In the data rows, zero lies at 4.5, halfway between 4 and 5.
Here are some points:
[5 5 4 5 4 4 2 4 4 2 5 3 3 5 3 5 6 3 4 6 4 4 5 4 4 3 4 4 2 6 4 3 5 4 5 6 2 3 3 2 4 2 5 6 5 4 6 2 3 2 5 5 4 5 5 3 4 2 6 6 4]
[0 5 4 3 5 4 1 4 1 2 2 7 5 4 4 4 2 2 4 1 3 5 1 3 5 4 7 3 4 4 4 6 5 2 0 4 4 1 3 4 6 3 4 4 3 7 6 1 5 6 3 7 5 2 5 2 5 3 3 2 4]
[0 5 4 4 6 3 6 6 3 3 3 3 3 2 4 3 4 3 3 3 4 3 5 5 0 2 4 3 3 3 5 6 5 3 3 5 2 4 4 5 5 4 1 6 2 3 3 3 2 5 4 5 5 3 5 4 6 4 5 2 3]
[4 3 6 4 3 6 3 3 4 2 3 6 5 4 3 4 6 4 3 3 4 6 4 2 1 3 5 3 3 6 3 4 4 5 2 5 6 4 3 4 4 7 3 3 4 4 3 8 4 3 3 5 2 5 6 5 4 5 3 4 5]
[2 1 4 4 4 3 4 3 3 3 2 4 4 4 3 5 6 4 2 5 4 6 3 5 2 3 5 4 3 2 4 5 6 5 4 2 2 3 1 2 4 2 3 6 5 2 4 5 2 2 5 2 6 5 4 4 6 4 5 4 4]
[6 3 4 1 5 7 5 3 8 6 7 4 4 2 6 4 6 5 4 4 7 2 8 6 7 4 3 7 7 6 6 1 5 4 4 4 3 6 4 6 4 3 4 5 4 7 4 3 9 7 2 7 6 4 6 5 3 6 4 6 4]
[4 5 6 4 5 4 3 4 3 2 4 5 4 3 4 3 4 6 4 4 5 4 5 1 4 5 4 6 5 3 4 4 6 3 4 5 3 3 2 3 4 4 4 3 4 3 6 6 3 5 5 3 5 1 3 5 9 3 4 2 5]
[3 2 6 5 5 5 4 4 2 5 5 5 8 5 6 3 4 4 3 3 2 3 3 3 4 4 3 6 2 6 3 6 2 4 5 4 3 5 2 3 4 3 3 3 2 4 2 5 1 4 4 4 5 5 3 3 4 3 4 5 6]
[5 5 4 5 6 5 2 3 5 3 5 3 5 7 1 6 6 4 4 5 4 4 5 5 4 4 4 4 2 5 5 1 5 4 7 4 3 2 2 1 4 3 5 5 4 3 5 4 3 2 6 4 3 5 5 3 4 3 7 6 3]
[4 5 3 5 4 5 3 4 6 5 6 3 3 5 2 6 5 4 5 6 5 4 5 4 4 3 3 4 2 6 5 1 5 5 6 5 3 2 2 1 5 5 3 4 3 4 5 5 5 3 6 4 3 7 5 3 3 2 5 5 2]
[7 4 3 6 4 6 6 5 7 6 5 3 7 4 7 5 4 5 4 6 4 6 8 9 8 4 3 3 5 4 3 4 5 8 5 4 4 3 6 6 5 3 3 5 7 6 6 1 4 6 3 7 5 4 4 5 2 6 6 5 4]
[7 9 3 6 7 8 5 5 2 4 5 5 8 8 7 6 2 4 5 4 5 4 7 4 4 2 8 4 9 2 3 6 2 6 4 6 5 3 9 0 5 7 5 3 4 4 4 8 4 4 6 1 7 2 2 8 4 6 9 2 4]
[3 3 5 3 5 8 4 6 4 4 5 3 5 4 5 3 2 5 5 4 4 4 4 4 3 6 2 4 1 5 4 5 3 2 3 5 5 7 3 4 4 4 4 2 5 4 4 4 4 4 4 4 6 6 5 3 3 3 4 4 4]
[2 2 4 4 2 4 3 2 3 5 3 4 5 6 3 5 5 4 3 3 3 4 3 1 2 5 3 6 3 3 3 4 3 4 4 5 2 3 3 3 5 5 0 4 3 3 6 7 4 4 5 4 4 5 5 5 6 5 3 3 5]
[4 4 6 3 5 2 3 4 3 0 2 6 3 5 4 3 0 4 3 3 4 5 3 3 1 3 3 7 4 4 5 6 5 4 4 3 4 4 4 5 2 4 1 4 2 1 4 3 4 4 3 2 4 5 5 5 5 5 3 5 5]
[3 3 3 4 3 5 3 3 3 4 5 3 3 4 3 5 5 4 5 4 4 5 4 5 3 4 4 4 3 5 5 1 4 4 5 4 5 2 1 3 2 5 4 4 2 4 5 4 4 3 6 4 3 6 4 4 3 2 6 4 3]
[9 5 5 6 6 6 5 4 6 8 5 2 5 4 6 6 7 5 8 4 5 3 5 5 7 5 3 5 6 4 3 3 5 7 4 5 4 5 5 9 5 2 3 6 2 7 6 2 7 6 2 4 7 5 4 5 4 8 6 6 5]
[7 4 5 7 6 5 6 7 7 6 5 1 4 4 5 5 6 6 5 6 6 4 6 5 8 5 6 3 5 3 4 3 6 7 5 3 5 7 4 7 5 4 6 5 4 5 6 3 6 4 2 4 6 6 3 5 2 7 4 6 5]
12 more points follow, each with its number after it:
[2 3 4 5 4 4 3 3 3 3 4 5 3 5 3 4 3 2 4 4 4 3 4 3 1 4 6 4 3 4 2 3 3 3 4 2 1 3 2 3 2 4 4 3 3 2 5 5 3 2 4 3 3 5 3 3 4 3 4 3 4] 0
[6 7 5 8 7 4 9 3 4 5 6 7 5 3 8 7 5 4 7 2 3 3 5 3 4 4 5 5 9 4 5 8 4 4 6 7 6 4 9 4 4 8 4 2 4 6 9 7 3 4 6 3 8 4 4 8 6 9 5 3 3] 1
[6 4 4 3 5 4 4 3 4 2 3 5 5 6 4 4 5 4 4 2 5 5 3 3 2 2 6 6 2 5 6 6 5 3 3 2 3 3 2 4 4 3 3 6 4 3 5 5 3 3 2 6 4 5 5 5 6 2 4 4 4] 2
[2 9 3 4 5 6 5 7 8 8 7 5 5 6 5 5 4 6 7 6 6 7 3 6 9 8 6 4 8 8 6 7 7 4 4 6 9 9 7 9 9 7 8 7 8 3 3 7 5 6 7 5 2 3 4 1 5 3 3 9 4] 3
[2 4 6 4 5 2 2 6 4 1 0 4 4 5 4 6 5 4 3 5 4 7 2 2 4 5 7 4 2 2 6 6 5 4 3 3 2 6 5 4 4 5 4 5 4 8 3 3 6 7 5 8 3 4 5 4 5 4 5 3 3] 4
[5 4 4 4 3 5 4 3 4 4 5 3 3 3 3 6 4 4 5 5 3 5 5 4 4 4 3 4 5 5 6 3 4 4 6 4 5 4 2 3 2 6 5 4 4 3 4 3 5 3 7 4 4 7 4 4 5 3 6 3 4] 5
[4 7 4 4 9 2 9 6 7 5 9 6 8 3 8 6 7 5 9 9 5 6 2 3 7 8 6 9 6 6 5 7 4 9 0 9 5 6 9 7 5 9 9 4 9 1 8 9 7 5 9 2 9 6 2 6 2 6 6 5 2] 6
[2 2 4 3 2 5 5 4 2 5 6 7 4 4 5 1 4 3 3 3 3 5 3 4 2 4 4 6 3 4 3 7 5 4 6 4 6 5 3 3 4 5 3 5 5 2 5 5 5 5 3 5 5 6 6 4 7 3 3 1 7] 7
[1 9 4 5 6 4 7 9 9 7 6 5 6 6 5 7 4 8 8 8 5 6 4 5 9 9 7 5 9 8 6 6 8 5 4 6 9 9 7 9 8 7 9 6 9 3 3 7 6 6 6 5 2 4 6 3 5 1 4 9 5] 8
[4 3 4 5 4 6 5 2 4 3 4 5 4 6 8 3 4 5 3 6 2 5 4 4 4 3 4 4 4 4 4 4 5 4 6 7 3 3 5 2 3 3 1 3 2 2 4 5 3 2 5 3 5 3 4 6 4 4 4 4 5] 9
[7 0 7 3 3 9 6 6 5 6 4 2 1 1 7 5 8 4 4 5 7 3 5 6 9 6 4 7 8 9 4 3 6 7 7 4 8 7 2 4 9 3 7 7 2 5 5 5 5 7 2 5 5 8 4 6 4 5 3 6 2] 10
[4 5 5 2 3 4 3 4 2 5 5 6 3 3 4 3 5 5 4 2 3 5 3 1 4 5 4 6 2 5 4 3 3 4 1 2 7 5 2 4 4 3 2 5 4 4 2 7 1 2 5 4 4 5 4 5 5 7 5 4 7] 11
Which two of these numbered points are nearest to each point below by angle, seen from the average point of the first points? Their numbers follow each, nearest first.
[3 5 4 5 3 6 5 5 3 3 5 6 2 5 5 4 4 4 4 2 3 5 3 2 2 6 5 5 4 4 6 4 5 3 4 2 6 4 4 4 4 3 3 3 3 3 4 4 5 7 2 6 3 3 5 4 7 3 4 2 6] > 7 2
[8 3 4 4 4 6 4 4 9 6 6 3 6 2 7 7 7 3 4 3 6 3 5 6 5 4 5 4 6 5 3 3 6 7 4 4 3 6 4 7 7 1 7 7 5 7 6 2 7 7 2 8 3 4 4 6 6 8 4 6 3] > 10 3
[9 3 3 6 3 4 5 6 7 7 5 4 6 3 4 6 5 5 7 6 5 4 7 6 8 3 3 6 4 5 4 4 6 8 6 4 4 6 4 6 5 4 5 5 3 6 5 3 4 6 4 6 6 4 5 6 4 6 6 4 4] > 10 8
[5 5 3 4 4 4 3 3 4 4 5 4 2 4 3 5 5 4 4 5 4 4 5 5 3 4 3 4 3 5 5 1 4 3 6 5 4 2 1 2 3 5 4 4 3 4 5 4 4 3 6 4 3 7 3 4 3 2 5 4 3] > 5 0
[4 4 5 4 3 4 6 5 4 2 3 6 5 6 4 5 4 5 1 2 5 3 3 2 2 2 3 6 3 2 4 4 4 3 4 4 7 3 4 2 2 4 2 4 3 3 2 7 3 1 3 3 4 5 4 2 5 3 3 7 3] > 2 11
[6 3 4 4 3 4 4 2 4 4 3 3 3 4 3 7 4 5 6 5 5 5 6 5 4 5 4 4 5 6 6 4 3 4 6 5 4 3 3 4 3 6 6 4 4 5 5 3 5 4 7 4 4 7 4 5 3 3 5 3 4] > 5 10
[3 4 6 3 3 6 2 5 3 5 5 7 5 5 5 4 4 4 2 3 3 3 3 5 3 3 1 6 3 6 7 4 4 3 5 2 4 4 5 6 2 4 1 1 3 3 2 5 3 4 4 3 3 5 3 2 3 6 4 3 7] > 11 7
Here are 12 other points, each followed by its number:
[3 3 4 0 4 4 2 4 1 3 6 5 1 6 4 1 4 4 4 5 3 4 4 5 3 5 6 6 6 5 5 6 3 3 3 6 3 4 6 5 4 2 5 7 4 6 5 4 7 4 5 5 6 3 6 1 7 5 3 2 7] 0
[7 2 2 5 6 4 8 6 6 8 5 2 7 5 7 5 6 6 5 5 5 2 5 5 6 5 3 3 4 4 4 2 7 5 6 5 3 4 2 7 5 5 5 5 5 6 4 1 5 6 4 6 3 5 4 6 2 8 4 6 5] 1
[6 7 6 3 5 3 7 7 9 5 7 8 4 5 4 7 3 6 8 5 5 6 5 7 8 9 6 5 9 8 7 8 5 6 6 8 8 7 8 9 9 8 9 8 9 5 3 7 6 6 9 6 5 7 6 4 7 5 5 6 5] 2
[3 5 4 3 3 3 2 5 3 6 4 6 2 4 2 2 5 6 3 2 3 5 6 5 2 2 8 5 4 3 7 7 4 6 7 2 4 3 8 4 7 3 5 6 7 2 3 7 3 3 3 9 6 7 3 9 7 4 5 1 7] 3
[6 5 7 7 9 3 9 6 5 3 5 7 8 6 8 5 5 4 7 6 5 2 5 4 5 3 6 4 6 2 4 7 7 3 5 7 5 4 9 1 6 8 6 4 8 5 8 8 3 3 8 3 8 4 4 7 6 8 7 4 4] 4
[8 4 3 6 5 5 5 6 7 8 5 3 7 4 6 6 7 4 5 5 6 4 7 6 8 4 5 5 6 5 2 2 5 7 4 4 3 6 4 7 6 4 5 5 6 6 5 3 6 6 2 6 5 4 6 6 3 5 6 5 4] 5
[4 5 2 3 5 5 3 3 5 3 6 4 3 4 3 6 5 5 4 6 3 3 5 4 3 3 5 5 1 6 6 1 5 3 5 5 4 2 1 2 3 4 4 5 4 3 5 4 4 4 6 4 4 7 4 4 3 3 5 5 4] 6
[6 4 5 6 7 4 6 3 9 7 7 2 4 2 7 6 4 7 3 6 5 5 5 6 6 7 4 5 2 4 2 5 7 6 6 4 4 7 9 6 6 5 6 8 4 5 4 4 7 8 2 7 7 4 4 7 1 5 7 6 5] 7
[4 7 5 6 3 5 3 4 3 2 2 5 4 5 5 3 3 4 4 4 2 6 3 5 2 4 9 4 4 3 5 5 3 3 4 1 5 4 4 2 1 5 2 3 2 3 4 2 2 1 3 3 5 4 6 2 3 6 5 4 3] 8
[8 3 6 7 6 5 5 4 6 7 5 3 6 4 5 7 5 3 4 7 6 4 6 6 7 5 3 4 6 4 3 2 3 6 5 5 5 7 4 8 5 4 5 4 4 5 6 4 5 5 2 4 4 3 5 5 6 7 6 4 3] 9
[3 4 5 5 3 4 4 5 2 4 1 4 5 2 6 5 3 6 3 3 4 5 4 2 1 1 4 5 3 7 4 6 2 5 3 6 4 5 2 4 3 4 3 4 3 2 4 7 3 4 4 3 4 5 5 4 3 3 4 4 3] 10
[1 2 6 6 5 6 3 3 2 2 4 6 3 6 4 6 2 4 4 3 4 6 1 4 3 6 5 4 3 2 2 9 4 4 4 2 4 2 4 2 1 3 1 3 5 4 2 4 3 5 4 5 4 3 3 6 7 5 6 3 4] 11
Which two of these numbered points are nearest to each point below by angle, seen from the average point of the first points? Their numbers follow each, nearest first.
[0 5 4 4 4 4 3 4 1 4 3 6 4 6 4 3 5 4 4 3 4 6 4 2 4 5 2 5 2 4 3 5 5 5 6 3 4 2 4 5 3 3 3 3 5 3 3 4 4 3 4 5 4 3 4 5 5 6 4 2 6] > 11 3
[1 6 3 3 4 4 4 4 2 3 5 4 3 5 3 5 4 5 4 6 3 5 3 4 2 5 5 5 3 4 3 5 3 3 3 3 3 2 3 4 2 4 4 5 3 3 4 4 3 5 4 4 5 5 5 3 6 4 2 3 5] > 0 11
[3 5 5 4 3 5 7 4 5 3 2 5 3 5 2 5 5 5 4 4 4 4 4 4 1 2 2 7 3 3 5 4 5 5 4 3 4 5 6 3 3 5 3 4 3 4 3 5 4 5 7 4 4 2 4 4 4 4 5 3 5] > 10 11
[6 4 2 5 6 7 9 7 6 6 6 2 5 5 8 4 8 6 4 5 7 4 7 6 5 4 5 4 3 5 4 3 9 3 5 3 7 6 6 7 5 3 6 5 4 5 6 3 5 7 1 5 4 4 3 6 4 8 3 9 5] > 1 5
[2 3 6 5 3 4 4 5 4 4 2 4 4 7 4 3 2 4 4 5 1 6 2 5 5 6 4 6 4 1 3 6 5 2 5 3 3 6 4 4 4 5 2 3 5 4 4 3 3 7 2 6 5 4 6 7 6 3 4 2 8] > 11 3
[3 4 7 5 5 1 2 4 2 3 4 5 5 6 4 5 4 4 0 4 5 7 4 5 2 5 5 4 4 4 7 7 5 2 9 5 3 5 6 4 4 4 2 8 8 8 5 5 6 5 5 8 5 3 3 6 5 3 4 4 7] > 3 0
[6 4 5 5 5 4 9 3 3 5 8 9 8 5 6 4 5 3 6 7 3 2 8 5 6 2 4 5 5 3 7 9 5 3 5 9 4 4 7 4 3 6 5 3 6 6 6 5 3 5 4 4 7 3 4 9 5 9 7 4 3] > 4 2
